The table:
[-0.7  1.5 -1.1  1.8 -0.9 -1.6  0.9  1.1  1.3  0.   0.1 -0.2 -0.8  0.5
  1.5  1.3]
[ 0.9 -2.6  0.4 -2.  -0.7 -0.3  0.9  0.6 -2.1 -0.8 -0.5 -0.1 -0.4  0.3
  0.1 -0.3]
[ 2.5  0.1 -1.7  0.4 -0.9 -0.2  0.4 -1.1  1.3  0.  -0.3 -1.5  0.4  0.5
  0.6  0.6]
[-2.7  1.   1.3  0.1  0.9  0.3 -0.9  0.4 -0.3  0.7  0.7  1.5 -0.3 -0.8
 -0.9 -0.2]
[ 1.7  0.9 -1.9  1.  -0.5 -0.3 -0.2 -1.1  1.8  0.2 -0.1 -1.5  0.4  0.4
  0.6  0.7]
[ 1.9 -0.4 -0.5  1.  -1.7 -0.4  0.8  0.   1.4  0.4  0.8 -0.3 -0.4  1.7
  1.   0.9]
[ 2.3 -2.4 -0.8 -0.1 -1.7 -1.5  0.5 -0.2 -0.3  0.1  0.4  0.4 -0.7  0.5
  0.4 -0.7]
[-0.4  1.2  0.3  1.8  0.7  2.2 -1.5 -0.1  1.1 -0.3 -0.1  1.5  0.1  0.6
 -0.8  0.1]
[ 1.   0.7 -0.1  1.6 -1.1  0.2  0.4  0.7  1.7  0.2  1.  -1.1 -0.4  1.8
  0.9  1.5]
[-1.4  2.7 -0.2  1.7  0.8  0.2 -1.  -0.6  1.7  0.8  0.5  0.5  0.7 -0.6
 -0.5  0.1]
[-0.1 -0.9 -1.  -1.3  1.1 -0.1 -0.2 -1.2 -1.   0.  -1.3  0.7  0.5 -1.9
 -0.9 -1.8]
[ 0.7  0.7  0.4  1.5 -1.2 -0.2  0.3  0.8  1.6  0.7  1.2 -0.5 -0.5  1.8
  1.2  1.1]
[ 0.2 -1.4  1.1 -1.6  0.8  1.5 -0.8 -1.1 -1.2 -0.1  0.1  0.   0.6 -0.5
 -1.4 -1.3]
[-1.1  0.3  0.  -1.7  0.5 -2.   1.1 -0.7 -0.7  0.3  0.2 -2.1  0.7 -1.5
  0.3 -0.2]
[ 0.3  0.4  0.4  1.7  0.6  2.2 -1.6  0.3  1.  -0.1  0.   1.8 -0.1  0.8
 -0.9  0.3]
[ 1.3 -1.2 -2.  -0.4  0.2 -1.7  0.3 -1.  -0.6  0.2 -1.   0.6  0.1 -1.2
 -0.2 -1.6]
[ 1.8  0.9 -1.6  0.8 -0.7 -1.3  0.7 -1.4  1.4  0.8  0.2 -1.4  0.3 -0.3
  0.6  0.3]
[ 2.8 -0.8 -1.7  0.1 -0.9 -0.8  0.6 -0.7  0.8 -0.4 -0.6 -1.3  0.2  0.7
  1.2  0.7]
[-2.2  1.8  0.6  1.3  1.1  0.1 -0.8  0.3  0.6  0.7  0.5  1.1  0.1 -1.
 -0.6 -0.3]
[ 2.6 -1.8 -0.7  0.3 -1.8 -1.1  0.7  0.1  0.6  0.4  0.5  0.  -0.6  1.5
  0.8  0.1]
[-2.1  0.   0.4 -1.   1.6  0.5 -0.6 -0.2 -1.5 -0.2 -0.9  0.4  0.7 -1.6
 -1.3 -0.9]
[ 0.4  0.6  0.3  1.5 -1.4 -0.3  0.7  0.9  1.6  0.4  1.2 -0.8 -0.6  1.7
  1.1  1.4]
[ 0.1  0.6  0.2  2.   0.4  2.  -1.8 -0.1  1.   0.1 -0.2  1.6 -0.4  0.8
 -1.1  0.5]
[-1.9 -1.2  2.  -1.   0.5  0.2 -0.4  1.3 -1.9 -0.4  0.1  1.5 -0.5  0.1
 -0.8 -0.5]
[ 2.1 -0.6 -1.6  0.3 -1.  -2.   0.8 -0.1  0.9  0.2  0.2  0.3 -0.2 -0.1
  0.8 -0.6]
[-2.2  0.9  0.5 -0.6  1.8  0.8 -0.6 -0.1 -1.2  0.1 -0.6  0.2  0.6 -1.6
 -1.1 -0.8]
[-0.4  1.3 -0.9  1.6 -0.9 -1.4  0.6  1.4  1.4  0.1  0.3  0.1 -0.8  0.3
  1.5  1.3]
[ 1.8 -0.6 -1.8  0.5 -1.2 -2.2  0.8 -0.3  0.7  0.4  0.5  0.4 -0.4  0.
  0.9 -0.5]
[-1.6  2.4  0.4  0.9  0.9  1.4 -0.5  0.2  1.4  0.1  0.3 -0.8  0.1  0.2
  0.1  1.4]
[-2.1  1.9  0.7  0.1  1.4  1.4 -0.5  0.   0.2 -0.1 -0.6 -0.3  0.7 -0.9
 -0.7  0.7]
[ 0.9  1.2 -0.1  1.6 -1.1  0.3  0.5  0.3  2.4  0.3  0.8 -1.1 -0.2  1.5
  0.8  1.8]
[ 1.7 -1.1 -0.3 -1.5  0.5  0.4 -0.6 -2.4 -0.3  0.6 -0.2 -0.7  1.1 -0.8
 -1.1 -1.1]
[ 2.  -1.6 -0.4  0.8 -1.4 -0.2  0.2  1.1 -0.2 -0.6 -0.3  1.6 -1.1  1.7
  0.6  0. ]
[-1.   0.5 -0.3 -1.6  0.2 -1.8  1.2 -0.7 -0.7  0.2  0.  -2.1  0.6 -1.4
  0.7 -0.3]
[-1.4  2.   0.2  0.9  1.5  1.7 -1.5 -0.8  0.8 -0.1  0.   0.3  0.9 -0.4
 -1.   0.1]
[ 0.   0.7  0.5  1.3 -1.3 -0.2  0.5  1.1  1.5  0.4  1.3 -0.5 -0.3  1.7
  1.1  1.4]
[-2.  -1.   1.9 -1.1  0.7  0.5  0.   1.1 -1.7 -0.2  0.3  1.3 -0.4 -0.4
 -0.7 -0.6]
[ 1.6  0.2 -1.3 -0.5 -0.1 -0.8  0.2 -2.4  1.   0.7  0.1 -1.3  1.  -0.5
 -0.1 -0.8]
[ 1.7 -1.  -2.   0.1 -0.6 -2.   0.6 -0.9 -0.2  0.3 -0.6  0.8  0.2 -0.5
  0.  -1.2]
[-0.5  1.1  1.5  1.5 -1.   0.6 -0.1  0.9  1.5  0.1  1.1 -0.8 -0.3  1.9
  1.   1.4]
[-1.5 -0.7  1.9 -0.5  0.5  1.4 -0.8  1.7 -1.4 -0.5 -0.1  1.4 -0.4  0.6
 -0.6 -0.6]
[ 2.5 -1.8 -0.9  0.  -1.7 -1.4  0.7  0.1  0.1  0.1  0.4  0.  -0.5  1.
  0.6 -0.3]
[ 2.1 -0.4 -1.  -1.   0.4 -0.1  0.1 -2.7  0.8  0.5  0.  -1.2  0.8 -1.
 -0.3 -0.8]
[-2.2  1.4  0.8 -0.6  1.7  1.2 -0.9 -0.1 -0.6 -0.3 -0.7 -0.1  0.4 -1.3
 -0.9  0. ]
[ 2.6 -1.4 -1.  -0.6 -1.2 -0.3  0.9 -0.6  0.  -0.4 -0.4 -1.2  0.1  0.6
  0.9  0.3]
The rows of a group all lie on one hidden flat surface, such as a line or a plane, and each surface passes through zero. There are 5 groups. Groups are numbered from 0 in the order they first appear among the rows asked about.
Some new rows, each followed by its group:
[ 2.6 -0.9 -1.8  0.1 -1.  -0.6  0.6 -1.   0.8 -0.4 -0.5 -1.6  0.4  0.6
  1.   0.7] : 0
[-1.4  2.   0.5  0.8  1.3  1.9 -1.3 -0.7  0.9  0.1  0.2  0.3  0.4 -0.5
 -1.1  0. ] : 1
[ 1.5 -2.1 -0.6 -0.8 -1.4 -1.5  1.1  0.8 -1.  -0.1 -0.2 -0.4 -0.4  0.7
  1.   0.1] : 1
[-1.   2.3  0.7  1.4  0.1  1.4 -0.5  0.2  1.6  0.3  0.3 -1.2  0.3  0.6
  0.2  1.7] : 2
[ 1.5  1.  -1.9  0.9 -0.6 -1.5  0.9 -1.1  1.8  0.7  0.1 -1.2  0.  -0.3
  1.1  0.2] : 3
[ 2.1 -2.2 -0.5 -1.3 -1.1 -0.3  0.9  0.3 -1.  -0.8 -1.  -1.  -0.1  0.5
  0.6  0.1] : 0
[-0.1 -0.7 -0.9 -1.4  1.4 -0.4 -0.4 -0.9 -1.7 -0.6 -1.4  0.7  0.4 -2.1
 -0.9 -1.7] : 4
[ 2.1 -2.3 -0.3 -1.3 -1.1 -0.4  0.9  0.3 -1.2 -0.6 -0.7 -0.7 -0.3  0.6
  0.5  0. ] : 0
[ 1.7 -2.3  0.  -1.5 -0.6 -0.1  0.9  0.3 -1.6 -0.7 -0.6 -0.7 -0.2  0.8
  0.4  0.2] : 0
[-2.3  2.3  0.4  1.1  1.   0.3 -0.8  0.2  1.   0.6  0.9  1.1  0.  -0.8
 -0.8 -0.5] : 0
[-2.6  0.3  1.9 -0.4  1.2  0.4 -0.8  1.2 -0.9  0.3  0.5  1.6 -0.4 -0.4
 -0.8 -0.5] : 0
[-1.1  2.7 -0.5  1.8  0.7  0.1 -0.6 -0.8  2.1  0.7  0.6  0.5  0.1 -0.8
 -0.1  0.4] : 0
[ 0.9 -1.  -1.1 -0.9  0.8 -1.1 -0.2 -1.1 -1.3  0.  -1.1  0.7  0.  -1.5
 -0.6 -1.8] : 4
[ 2.2 -1.  -0.6  0.5 -2.  -1.   1.   0.4  0.7  0.3  0.5 -0.3 -0.6  1.8
  1.3  0.5] : 2
[ 2.   0.8 -2.1  0.9 -0.7 -0.2  0.4 -1.3  1.7 -0.3 -0.1 -1.5  0.2  0.3
  0.6  0.5] : 0
[-1.4  2.2  0.3  0.7  1.5  1.3 -1.5 -0.9  0.8  0.4  0.1  0.   0.7 -1.2
 -0.7 -0.1] : 1
[ 0.1 -1.8 -0.2 -1.5  0.5 -0.9 -0.1 -0.4 -2.1 -0.2 -0.5  1.   0.2 -0.9
 -0.9 -1.5] : 2
[ 0.5  2.2 -1.   1.4  0.   0.  -0.5 -1.1  2.2  0.6  0.4 -0.5  0.8 -0.2
  0.2  0.4] : 0
[-0.7  1.3  0.4  1.6  1.1  2.2 -1.5 -0.2  1.1 -0.3 -0.4  1.3  0.4  0.
 -1.   0. ] : 1
[ 2.5 -2.2 -0.9 -0.1 -1.5 -1.3  0.9  0.  -0.1  0.2  0.2  0.1 -0.4  0.9
  0.5 -0.2] : 2
[-2.5  2.2  0.6  0.2  1.3  1.4 -0.8  0.1  0.1  0.  -0.3 -0.2  0.4 -0.9
 -0.2  0.5] : 2
[ 0.5 -1.2  1.  -1.6  0.9  1.6 -0.9 -0.9 -1.3 -0.3  0.   0.1  0.4 -0.3
 -1.5 -1.2] : 3
[-2.4  1.4  1.1  0.6  1.3  0.3 -0.7  0.6  0.   0.2  0.7  1.2  0.1 -0.9
 -0.9 -0.5] : 0
[-0.5 -0.2 -0.3 -1.8 -0.3 -2.3  1.6 -0.3 -0.9  0.1  0.2 -1.9  0.4 -1.2
  0.8 -0.3] : 1
[ 2.1 -0.5 -0.6  1.  -1.8 -0.8  1.   0.   1.2  0.2  0.9 -0.2 -0.4  1.7
  1.1  0.7] : 2
[-1.6  2.5  0.3  1.4  1.   0.2 -0.7 -0.1  1.2  0.8  0.7  0.9  0.2 -1.1
 -0.4  0. ] : 0
[-2.1  2.   0.2 -0.6  1.5  0.4 -0.4 -1.1  0.2  0.5 -0.1 -1.7  0.9 -1.6
 -0.4  0.1] : 1
[-1.9  2.4  0.7  1.2  0.7  1.4 -0.7  0.4  1.3  0.1  0.4 -1.   0.2  0.5
  0.2  1.5] : 2
[ 2.6 -1.5 -0.7  0.  -1.8 -1.1  0.9  0.   0.1  0.2  0.4  0.3 -0.7  1.
  0.6 -0.2] : 2
[ 2.2 -2.  -0.7 -1.2 -1.1 -0.4  0.7  0.1 -0.8 -0.7 -0.7 -1.1  0.1  0.7
  0.5  0. ] : 0
[ 2.3 -1.8 -0.7 -0.1 -1.4 -1.3  0.8  0.  -0.1  0.4  0.5  0.3 -0.5  0.7
  0.8 -0.5] : 2
[-1.8  2.5  0.7  0.8  0.8  1.1 -0.6  0.6  0.9  0.2  0.2 -0.6  0.4  0.
 -0.2  1.4] : 2
[-2.1  2.6  0.9  1.   1.1  1.6 -0.6  0.2  1.2  0.   0.2 -0.5  0.5 -0.2
 -0.3  1.3] : 2
[-1.6  0.1  0.4 -1.1  1.8  0.3 -0.6 -0.2 -1.7 -0.5 -0.7  0.6  0.5 -1.6
 -1.  -1.1] : 2
[-1.5  1.4  0.2 -1.   1.  -1.   0.6 -1.1 -0.4  0.7 -0.1 -1.9  0.8 -1.8
  0.  -0.1] : 1
[-0.8  2.7 -0.8  2.   0.6  0.3 -1.  -0.8  2.1  0.9  0.2  0.2  0.2 -0.9
 -0.2  0.3] : 0
[ 2.2 -1.8 -0.6  0.1 -1.7 -1.2  0.6  0.2  0.   0.   0.4  0.2 -0.7  1.2
  1.   0.1] : 2
[ 0.6  0.6  0.4  1.4 -1.5 -0.6  0.6  1.   1.6  0.5  1.4  0.  -0.5  1.4
  1.2  1.1] : 4
